One turning vector, and how many steps it has turned
The counts run from 0 to 221.
[117 154 127  95 131 133 161 130  74 156  88 153 162 124 106 150 102  85
 107 116 152 146 102 113 123 122 114 121 100 157 108 113 111 152  97 124
 115 137 132 119 103 189  90 175 101 128 145  94 116 149 119 127 144 150
  94 121  95 109 122 105 112 102 101 158 176 144 165 181 128 189 109 156
 120 152 120 122 108 143 122 143 129 112 134 179 184  94 148  97] => 220
[137 128 135  91 154 178 132 151  76 174 120 115 160 130 120 140 107  90
 135 134 148 116 103  90 121  90  69 139 108 154 102 119 120 122  91 101
 120 127 172 106 102 150  73 187 128 112 147  77 122 139 144 154 139 125
 110 153 115 130 117 138 130 144 126 156 193 121 138 179 145 173  99 158
 109 158 157 134 150 169 121 113 145 148 119 145 143 133 141 130] => 154
[134 126 114 106 143 132 135 157  83 162 101  83 146 140 112 140  86 110
 132 106 165 137 107  72 121  99 100 116 101 161  98 137 131  95  97 136
 123 134 156 137 130 159  69 164 129 115 144  98 124 165 135 115 143 137
  70 139  92 118 124 105 127 106  99 140 184 133 142 185 136 185 102 129
 100 160 130 129 111 177  79 120 133  92 108 133 163 113 118 124] => 99
[133 120 128  98 170 159 141 150  84 175 103 120 170 131 131 139 128 105
 134 137 134 119 121  93 136 104  78 136 112 148  93 122 134 115 103 100
 102 136 149 108  78 148  63 188 129 107 158  88 125 124 130 161 141 149
 114 147 101 103 115 129 124 132 113 150 173 114 147 182 143 170  83 155
 116 146 156 125 107 185 107 123 150 143  93 153 166 113 135 111] => 160
[140 155 122  99 156 127 149 157  73 166  86 158 174 120 124 125 117  82
 134 108 137 150 118  85 114 110 106 127 101 150 116 111 117 139 119 127
 121 127 145 113  97 167  72 189 113 119 129  59 126 143 137 147 152 134
 108 129  92 110 132 110 143 112 106 132 178  98 159 165 126 174 141 152
 112 150 124 115 109 166 144 143 132 122 115 144 187 116 141  73] => 19
[154 154 121 101 135 138 152 150 101 166 101 144 150 100  95 128 100  96
 117 122 159 154 101 108 143  86 103 120 108 152 145 123  94 155  94 123
 128 151 136 118  79 177  65 171 134 132 136 100 130 136 112 117 158 133
  83 157  85  97 104 132 103 144 106 162 174 137 111 183 134 197 103 155
 101 144 114 128 139 153 120 107 124 133 121 163 143 121 156 110] => 37
[140 149 141  88 149 134 138 161 103 170  97 163 148 106 118 140  98  83
 128 123 176 114 134  79 142  63 102 143 114 155 141 139 115 132  76 107
 131 140 146 111  93 162  84 183 112 136 151  83 122 138 113 100 155 131
 119 100  82 121 124 115 141 124 132 141 136 133 119 199 133 172 115 159
 107 165 122 118 116 177 114  86 151 126 122 131 124 129 149 102] => 188
[148 149 123  89 143 170 140 168  83 168 119 120 159 113 103 122  84 100
 119 118 158 124 123  84 125  84  78 133 104 148 129 136 103 138  85 124
 134 139 143 121 115 155  83 178 128  97 131  84 122 150 138 127 158 114
  86 159 108 134 120 128 129 160 118 168 187 106 112 182 142 185 110 162
 119 158 137 118 156 170 123 109 130 151 117 145 129 128 136 119] => 146
[152 156 125  91 171 144 132 159  97 173 114 144 146 130 115 123 118  89
 115 113 156 130 123  94 102  87  87 114 106 155 152 143  98 133 106 114
 148 140 125 110  88 185  65 182 127 124 134  67 105 154 105 128 164 124
  88 145  93 100 136 124 129 152 100 161 161 141 111 153 140 173 126 143
 102 159 130 122 158 174 108  89 127 136 101 141 145 148 127  89] => 135
[119 147 128  94 133 135 161 123  72 170 100 154 164 122 104 143 110  89
 111 121 145 150  99  98 123 109 125 119  98 157  99 113 115 159  93 122
 109 126 145 117  95 181  82 167 106 130 151 104 115 142 117 126 128 154
  84 124  90 100 126 112 109 102 109 164 182 153 157 183 134 195  99 152
 117 152 124 135 109 141 104 135 122 112 111 180 164 105 154 102] => 216
[137 138 125  87 149 142 138 165  86 165 108 137 161 111 110 125  95  92
 132 116 180 136 118  57 128  73 125 132 111 149 113 135 126 115  91 143
 121 135 168 150 111 150  78 184 125 120 141  74 127 150 150 106 153 136
 104 135  90 115 120 108 138 102 139 112 178 108 136 188 135 173 114 137
  91 159 137 121 115 183 113 104 136 101 119 129 143 120 132 116] => 199
[150 141 130  86 129 161 142 162  77 175 117 110 154 109 106 134  79  97
 131 120 161 131 109  99 128  80  82 132 110 155 126 121 105 141  91 114
 137 130 144 122 114 158  71 175 132 108 126  90 131 149 140 134 153 117
  91 158 106 123 120 135 118 160 111 179 196 123 114 171 136 187 103 159
 120 151 137 123 157 166 127 117 135 148 127 145 135 134 145 111] => 147
[134 114 142 109 153 148 129 147  83 168  92 124 147 132 114 147  98  93
 135 128 139 129  95 101 151  94  90 142 111 161 112 122 117 108 100 114
 105 133 152 136  72 157  62 177 156 126 161  97 130 125 138 152 128 148
 120 138  99 102 109 118 132 135 122 145 182 118 156 185 135 178  78 157
 115 159 139 131 112 181 120 123 145 110 114 168 176 103 146 142] => 53
[141 152 139 122 148 128 126 169  95 164 103 137 188 116 102 128 113  83
 112 133 140 132 141  74 127  83  74 130 116 147 121 151 115 112 118 115
 135 153 167 102  86 156  95 172 124 111 146  69 114 130 105 137 152 109
  85 122 109 119 113  92 116 113 111 135 139 143 148 196 127 180 129 176
 131 166 131 108 114 181 131 114 158 128 139 142 157 118 141  88] => 176
[133 129 135  97 168 176 137 152  87 173 118 120 168 133 126 134 119  95
 135 140 142 119 111  89 126  95  67 141 110 148  97 126 131 119 100 105
 103 137 160 105  82 143  71 192 132 103 160  79 115 126 136 154 136 143
 113 145 111 122 115 131 135 141 122 140 184 111 142 182 146 170  89 166
 114 159 159 132 133 175 114 117 145 151 106 151 147 123 139 128] => 157
[121 122 125 104 149 132 140 127  72 177 111 102 152 147 109 147  93 100
 121 113 146 128  95  81 119  98 101 119  89 160  94 126 123 117  95 108
 111 119 148 115 123 176  76 158 115 119 148 103 107 158 117 132 117 145
  73 134  95 116 134 107 124 116  79 162 181 151 154 179 137 184  88 134
 107 156 126 139 112 160  78 119 129  99  93 154 169 121 133 115] => 106
[150 146 122 104 151 157 144 180  85 167 107 115 160 113 109 119  78 116
 129 114 153 130 128  84 132  92  80 133  98 137 132 131 114 132  89 129
 131 133 131 119 113 145  69 182 136  95 123  87 134 145 132 129 158 117
  76 159  98 125 110 125 130 167  98 163 187 104 116 183 139 193 108 155
 127 146 132 120 144 170 122 124 126 144 105 140 149 124 134 113] => 145
[140 123 129 102 167 160 143 154  75 168 102 111 169 131 127 137 113 101
 147 139 138 121 111  92 132 104  74 138 112 146  98 118 133 116  99  98
 107 123 156 105  92 143  62 187 137 110 149  90 130 130 138 157 134 141
 112 147  99 117 110 129 132 145 111 160 186 107 143 183 140 178  87 157
 115 147 148 132 122 180 117 135 149 140 100 153 169 120 143 119] => 156
[117 126 124 104 161 143 144 138  80 172 113 107 155 149 113 141  93 106
 116 110 137 121 105  68 115 103  96 121  81 153  99 136 126 116  93 114
 103 121 148 111 122 170  85 166 109 110 154 102 102 154 116 126 124 144
  71 129  94 123 134  97 133 116  87 149 170 143 156 184 141 186  94 137
 120 163 131 135 120 154  82 113 124 100  83 156 164 121 128 120] => 107
[152 158 129 111 165 121 140 151  88 162  88 149 164 123 109 124 128  74
 137 114 139 166 105  93 106 102 110 111 117 148 125 117 109 132 129 117
 130 130 156 105  71 175  55 184 131 137 132  61 125 135 119 136 146 135
 100 145  76  89 114 121 128 121 100 145 173 133 134 157 132 178 142 145
  97 138 112 129 122 168 136 121 126 122 126 146 177 137 147  82] => 26
[143 151 136 120 149 125 132 162  77 159  98 143 151 137 106 143  87  68
 126 133 148 134 127  91 102  82  84 136 126 163 127 142 107 115  92 119
 136 118 171 110  82 171  89 170 101 154 156  81 114 154 111 109 149 143
 105  97  91 103 119  94 139 126 131 162 142 168 143 186 135 170 120 159
 128 148 111 127 146 166 110 102 150 133 155 153 126 117 130 104] => 78
[123 121 135  85 148 128 148 131  78 192 112 139 155 118 120 138 107  94
 134 112 135 124 119  74 143  78 109 138  80 154 109 111 115 145  82  95
 107 114 142 104 118 171  81 171 116 121 141  91 120 130 117 144 124 138
 102 128  95 117 143 112 138 132  94 164 172 136 156 183 125 184 116 150
 117 168 124 131  93 157 116 119 135 112  83 139 168 136 163  95] => 7
[154 138 127 100 136 158 145 170  78 172 109  99 155 116 105 127  77 102
 133 122 152 130 114  97 130  85  79 140 105 144 118 119 114 123  91 115
 128 124 145 114 117 149  60 175 138 108 128  91 138 141 145 139 149 119
  92 156  95 126 116 138 127 161 100 180 198 108 121 179 135 188 100 163
 120 148 132 123 141 175 127 131 139 145 114 142 157 127 146 114] => 148
[123 160 138  91 155 147 135 154  74 156  96 146 151 148 127 135 112  80
 103 100 149 118 124  98  94 121  77 127 102 161 126 135 111 137 116 123
 133 142 135 107 117 185  80 190 103 115 142  52  95 165 124 142 160 120
 108 117 112 121 138  97 140 120  99 136 165 125 160 159 134 168 141 151
 112 169 141 112 138 173 120 129 130 125 128 150 189 121 119  88] => 123
[119 139 126 105 151 130 154 131  74 171 102 142 165 129 108 131 105  95
 126 124 141 151  99  76 124 111 127 115  91 146 101 118 122 142  94 126
 102 117 149 115  95 162  82 167 114 112 150 100 113 137 114 122 125 160
  80 126  78  98 122 105 121 102 107 150 179 139 158 189 133 192  98 144
 118 144 123 136 100 140  98 126 122 103  99 177 165 109 147 110] => 213
[133 137 120 121 146 117 131 165  69 169  99 137 180 123  99 129  96  82
 109 122 124 141 141  75 125  99  85 121 113 153 111 155 101 112 110 145
 130 130 155 138  82 160 101 161 127 117 145  85 116 139 112 134 154 136
  88 112  95  89 124  75 134 104 132 145 147 133 163 180 121 184 108 169
 155 147 129 104 115 183 120 131 149 119 132 166 160  92 119  95] => 69
[135 162 137  97 172 146 129 154  86 159 101 148 146 148 123 134 118  74
 115  99 151 123 121  96  85 109  80 123 112 161 137 136 104 126 121 119
 144 139 141 110  99 186  71 192 116 124 141  50  98 161 114 140 158 116
 100 128 107 109 139 103 146 127 100 133 163 133 148 150 138 163 149 145
 106 166 134 120 154 175 121 108 133 124 123 139 180 133 118  89] => 127
[121 152 124  82 139 147 144 142  65 163 105 146 151 139 124 143 112  83
  99 106 147 115 118 104 105 116  88 127  98 168 116 127 106 149 106 111
 144 130 130 114 119 196  86 186  95 124 143  68 104 162 130 150 158 126
 101 114 120 121 150 101 133 113 106 157 169 140 172 163 128 162 128 148
 117 165 134 118 135 159 118 135 136 126 130 149 180 123 123  84] => 120
[130 121 132  88 157 173 135 140  80 176 118 121 166 128 127 137 128  88
 131 138 148 112 107  95 125  90  79 133 114 157  95 123 119 127 101  93
 113 130 163 111  82 152  66 185 128 124 163  81 111 126 135 160 140 143
 124 141 117 110 118 136 121 132 130 157 184 124 137 173 143 171  91 160
 105 155 157 137 136 180 112 111 152 152 109 154 144 129 134 116] => 158
[144 150 130  95 130 156 146 160  92 164 113 146 153  99  95 123  89  94
 113 125 161 147 100 106 141  83  95 126 106 157 138 132  94 157  91 131
 125 160 144 122  84 168  76 177 133 123 145  94 121 144 123 114 154 127
  87 158 100 118 104 132 108 139 120 150 182 128 115 189 136 199 100 164
 106 164 122 125 151 160 123 104 126 137 134 171 133 114 154 122] => 40
[147 154 133 108 186 132 127 168 100 168 101 148 149 138 117 122 106  90
 120 107 148 131 130  87 102 100  81 115 103 142 151 143 104 123 112 122
 139 141 122 101  90 176  61 188 133 114 137  68 111 149 104 130 160 130
  87 150  88 101 134 115 144 150  88 140 147 128 115 156 145 171 129 147
 104 157 130 123 150 176 106  96 118 128  95 139 158 137 118 103] => 134
[145 142 142 102 149 108 138 162 102 168  80 153 145 113 118 148 101  88
 145 131 162 127 136  92 152  70 100 142 116 152 135 130 119 119  87 101
 118 127 138 104  89 163  75 182 122 144 142  92 136 133 114 113 151 134
 112 103  75 108 115 105 132 130 109 158 139 143 127 203 130 181 109 157
 113 152 107 122 101 176 122 105 157 115 121 128 148 128 159  87] => 186
[117 129 124  91 145 143 144 124  71 182 120 117 145 142 114 152  99  95
 110 110 148 123 102  84 120  95 105 125  83 166 100 124 110 141  85 102
 119 118 142 112 123 184  84 161 105 118 151 101 103 154 110 136 122 141
  81 127 103 113 143 106 117 110  99 174 174 163 152 173 135 180  94 141
 117 168 125 140 129 151  88 116 133 114  98 158 158 130 138 108] => 109
[143 145 132 128 148 108 131 166  75 161  80 131 165 136 104 143  85  78
 131 127 132 139 129  87 113  94  79 134 122 155 120 139 111 102 107 128
 126 114 151 116  82 159  85 161 115 141 142  86 128 145 111 115 143 144
  95  99  82  97 116  87 142 129 111 168 145 154 152 188 132 184 114 160
 142 130 106 121 125 173 120 124 151 118 145 156 151 108 137  95] => 76
[146 158 135 117 158 129 136 173  85 152  85 148 152 144 116 138  87  80
 130 130 153 129 129  88 104  93  83 139 119 160 129 147 124 104  87 124
 127 124 153 109  85 166  84 180 101 140 159  90 112 157 112  92 157 154
 102  91  83 111 114  99 150 127 128 152 137 150 135 193 147 174 112 163
 117 144 114 124 140 168 105 101 145 126 141 145 132 115 125 112] => 81
[153 156 122 113 163 128 151 156 106 164  89 154 159 113 102 118 107  94
 132 121 146 158 111  99 133  98 107 113 104 140 146 129 100 141 107 125
 121 144 131 102  69 167  58 177 138 124 135  93 130 133 107 116 148 139
  78 152  69  95 105 126 115 142  97 149 166 126 109 181 138 199 112 154
 108 140 105 130 125 162 121 109 118 124 106 162 157 121 152  99] => 34
[142 150 134 103 132 165 143 168  94 158 102 138 152  99  96 127  79  94
 118 121 158 140 103  97 150  92  87 134 107 149 139 133  99 141  88 133
 115 159 144 124  94 158  82 186 137 113 150  97 125 140 138 115 155 128
  88 154 105 128 103 122 123 151 124 138 184 109 127 195 142 193  93 166
 116 166 129 119 142 160 127 105 129 133 134 171 143 102 150 139] => 43
